In the rows, 128 means zero.
Families of rows that turns and mirrors carry onto each other, the same ones carrying the whole set onto itself: the rest of each named row's family, in list order:
4 families of 8 rows:
z795: [141 126 118 115  97 127 115 109 107 141 136 144 109 122 110 127  95  93
 128 151]
z758: [113  85 130 122 150 135 126 139 130 125 123 126 143 113 135 147 149 131
 130  91]
z956: [124 120 109 100  97 132 149 100 132 141 125 144 131 126 104 142 174 154
 114 128]
z107: [127 116  95 133 107 124 149 109 119 162 123 126 108 131 148 121 127 166
 121 117]
z78: [106  84 119 122 165 148 130 124 141 128 128 121 142 116 128 141 149 137
 121 116]
z385: [129 132 122 104 152 129 123 132 129 131 125  93 107 150 102 123 151 171
 129 106]
z175: [160 146 132 138  92 132 146 131 136 128 136 157 128 130 125 104 121 142
 128 162]
z643: [104  88 126 127 156 149 130 124 135 128 118 130 143 125 140 139 154 133
 126 104]
z51: [126 117 104 138  99 120 150 109 113 154 118 122 112 117 156 122 123 151
 126 113]
z927: [144 137 113 123 158 135  94 152 138 105 141 115 142 133 114 121 132 115
 132 152]
z178: [140 152 133 121 101 124 140 130 129 125 139 164 136 124 109  98 113 122
 132 163]
z370: [125 117 114 132  98 118 158  99 119 151 141 133 113 120 150 125 121 148
 130 103]
z533: [143 120 121 119  88 133 112 101 103 130 129 138 115 131 117 149  97 103
 122 153]
z905: [138 117 159 122 146 158 114 159  98 122 120 141 135 154 117 132 103 124
 132 131]
z560: [131 115 151 131 147 170 119 152 111 124 112 134 128 149  99 132 100 121
 130 134]
z198: [151 125 121 114  93 130 103 110  92 136 126 149 118 117 114 146 107 103
 122 140]
z391: [131 124 122  85  91 125 151  99 125 131 129 142 130 126 105 131 170 154
 119 126]
z11: [158 143 131 128  97 128 145 140 130 116 143 159 134 118 112 101 119 143
 130 162]
z748: [153 133 129 124 148 115  86 149 131 100 149 119 135 124 112 136 136 118
 135 144]
z863: [147 127 132 126 150 128  97 129 151 100 148 111 128 125 111 135 123 112
 129 160]
z606: [127 134 127 102  86 121 159  95 127 137 137 137 126 124  99 138 158 148
 128 111]
z549: [122  91 120 123 150 159 139 132 128 126 131 119 143 129 135 145 157 141
 128  92]
z815: [135 117 135 111 154 171 111 155 107 124 119 129 133 156 109 125 107 115
 126 140]
z800: [129 129 120  88  93 115 142 108 125 131 123 148 136 111  99 135 164 150
 121 108]
z434: [119 129 124 109 159 134 130 130 131 135 120  89 118 153  99 127 135 173
 126 117]
z316: [143 114 160 126 146 169 128 146 122 123 120 129 127 149 104 122  96 124
 130 146]
z599: [124 134 135  98 146 116 123 141 126 123 125  98 120 156 110 131 141 172
 131  98]
z362: [155 118 121 116  85 139 116  99 116 136 133 142 106 130 116 149 114 104
 119 155]
z225: [145 128 122 123 156 122  91 137 147  97 155 121 129 132 111 126 127 124
 132 152]
z153: [154 157 134 122 102 119 131 137 117 120 137 168 140 123 124 101 118 145
 128 153]
z655: [130 134 117 110 146 135 128 129 129 123 133  88 125 158 118 139 153 169
 130  99]
z929: [122 121 110 122 104 110 141 111 110 151 119 134 116 121 156 122 111 157
 124  98]

Same family as z78: z956, z107, z175, z863, z434, z316, z362
Same family as z549: z795, z927, z178, z370, z606, z815, z655

Families of rows that turns and mirrors carry onto each other, the same ones carrying the whole set onto itself: the rest of each named row's family, in list order:
4 families of 4 rows:
z503: [136 127 139 118 122 102 146 123 167 119 116 121 149 132 125 127 114 115
 113 144 110 166 146 105 120 139]
z134: [151  98 104 109 127 135 115 125 134 137 126 113 113  87 112 100 137 176
 149 109 138 152 132 151 117 116]
z458: [119 137 135 135 114 123 124  90 151 112 130 125 125 144 129 145 105 113
 130 150 111 170 132  95 142 135]
z745: [152 117 121 109 128 116 161 128 120 143 128  92 133  97 122  95 137 174
 150 121 121 158 134 123 123 133]
z258: [106 128 129 122 139 137 110 138  88 151 126 103 109 129 122 130 152 161
 144  97 152 118 118 157 131 123]
z554: [ 89 146 134 131 137 126 101 140 125 127 117 138 126 164 122 160 123 105
 115 132 139 133 123 133 136 131]
z822: [108 139 132 122 132 110 116 107 129 143 114 138 120 155 138 143 137  79
 124 130 150 141 145 123 150 126]
z955: [157  99 124 116 131 139 115 123 125 125 137  86 131 100 116 108 134 178
 145 132 117 142 113 140 113 137]
z806: [114 121 125 123 132 145 133 123  93 160 131 114 106 115 107 105 156 160
 159  89 136 151 139 154 128 119]
z454: [ 97 148 135 139 140 110 113 125 159 121 113 139 128 159 114 140 101 109
 120 129 126 135 147 120 148 114]
z443: [144 100 120  96 114 148 105 124 139 129 156 111 125 111 121  81 136 165
 158 112 139 161 128 150 143 133]
z406: [129 127 108 109 143 117 120 123 100 163 117 116 109 115 129 107 149 142
 155 107 166 120 137 150 151 113]
z506: [ 98 131 132  87 131 152 128 137 121 141 135 113 119 131 118 106 151 168
 157  86 145 151 138 162 144 124]
z79: [100 164 140 128 136 134 137 124 167 128 129 150 124 166 118 158 116 131
 138 129 133 129 142 134 145 131]
z135: [136 120 132 125 125 131 111 119 147 105 134 117 146 139 118 140 111 119
 119 164  99 161 116 111 120 151]
z583: [141 136 133 138 112 135 123 101 174 120 157 144 127 151 125 134 106 124
 143 156 122 148 131 115 146 146]

Same family as z454: z134, z458, z806
Same family as z554: z258, z955, z135

Families of rows that turns and mirrors carry onto each other, the same ones carrying the whole set onto itself: the rest of each named row's family, in list order:
4 families of 8 rows:
z27: [151 149 114 117 119 126 175 137 116 124 145 142 127 137 145 113 134 117
 102]
z928: [107 127 135 138 153 129 103 142 122  92  77 119 111 130 150 153 147 129
 146]
z191: [109 126 148 126 161 118 119 130 134  75  77 106 111 127 129 140 152 132
 144]
z616: [106 118 138 139 162 142 107 142 155  96 109 102 117 117 139 146 145 133
 154]
z438: [105 136 139 145 156 125 125 136 128  78  82  91 118 143 140 148 154 124
 141]
z85: [145 131 113 125 114 125 176 126 114 131 139 143 137 144 156 128 131 135
 100]
z33: [111 122 137 137 154 127 106 129 113  86  73 113 109 127 140 147 143 134
 148]
z41: [147 126 120 132 102 126 168 126 104 118 153 125 129 102 134 108 143 134
 106]
z93: [102 128 141 146 150 129 113 137 124  78  94 101 116 111 118 148 161 130
 146]
z481: [ 99 121 140 141 154 133  99 147 112  86  91 114 122 111 133 144 141 128
 146]
z141: [105 128 142 139 160 126 126 132 140  83  81  94 114 145 142 146 151 128
 140]
z752: [ 94 118 146 146 160 135 121 137 134  81  99  89 124 122 122 140 147 127
 140]
z310: [113 129 136 150 153 138 110 136 121  78 108  90 125 110 123 142 147 132
 158]
z401: [153 124 118 117 116 127 165 132 114 133 146 143 125 104 121 107 132 129
 109]
z755: [156 134 120 111 124 125 180 117 117 121 138 138 120 135 135 104 125 128
 104]
z790: [125 127 141 126 166 125 119 125 135  77  83  97 115 135 140 135 137 137
 156]
z839: [143 128 115 123 120 138 172 127 133 136 156 142 119 124 135 114 132 127
 103]
z779: [148 136 113 131 113 135 174 123 108 124 156 133 125 119 124 112 135 126
 106]
z497: [136 114 122 122 120 131 174 126 120 132 150 141 142 127 139 117 121 139
  99]
z792: [137 124 118 129 115 130 173 131 105 126 153 137 149 124 137 120 126 134
 100]
z995: [ 97 120 144 138 156 132 111 140 149  90  95 110 110 116 129 150 159 131
 143]
z241: [152 144 119 117 107 114 169 143 114 119 137 137 130 129 164 112 146 124
 102]
z821: [119 147 134 135 157 127 112 152 131  80  92 102 126 137 154 147 149 122
 154]
z528: [104 140 143 132 156 120 114 151 132  78  84 111 119 129 140 149 161 122
 142]
z765: [150 128 116 117 115 128 162 142 120 137 150 148 126 107 128 111 135 125
 108]
z63: [139 116 122 122 111 130 165 132 139 135 154 137 121 110 149 110 141 135
 102]
z665: [158 123 126 108 115 113 177 115 119 116 128 132 119 126 150 100 133 139
 104]
z593: [ 98 110 143 134 160 134 100 141 127  92  89 117 116 113 134 142 137 132
 145]
z925: [ 90 122 144 147 159 136 118 147 140  85 102  93 125 124 129 144 150 123
 139]
z441: [165 142 112 116 112 117 170 131 108 130 130 146 119 126 139 115 140 126
 110]
z993: [164 134 113 111 116 118 170 127 119 134 128 148 114 127 141 113 137 129
 109]
z771: [149 125 116 125 115 123 181 113 106 125 135 137 135 140 145 122 128 141
 102]

Same family as z755: z27, z191, z93, z839, z779, z995, z528
Same family as z665: z616, z41, z310, z790, z241, z821, z63
Same family as z928: z85, z33, z481, z497, z792, z593, z771

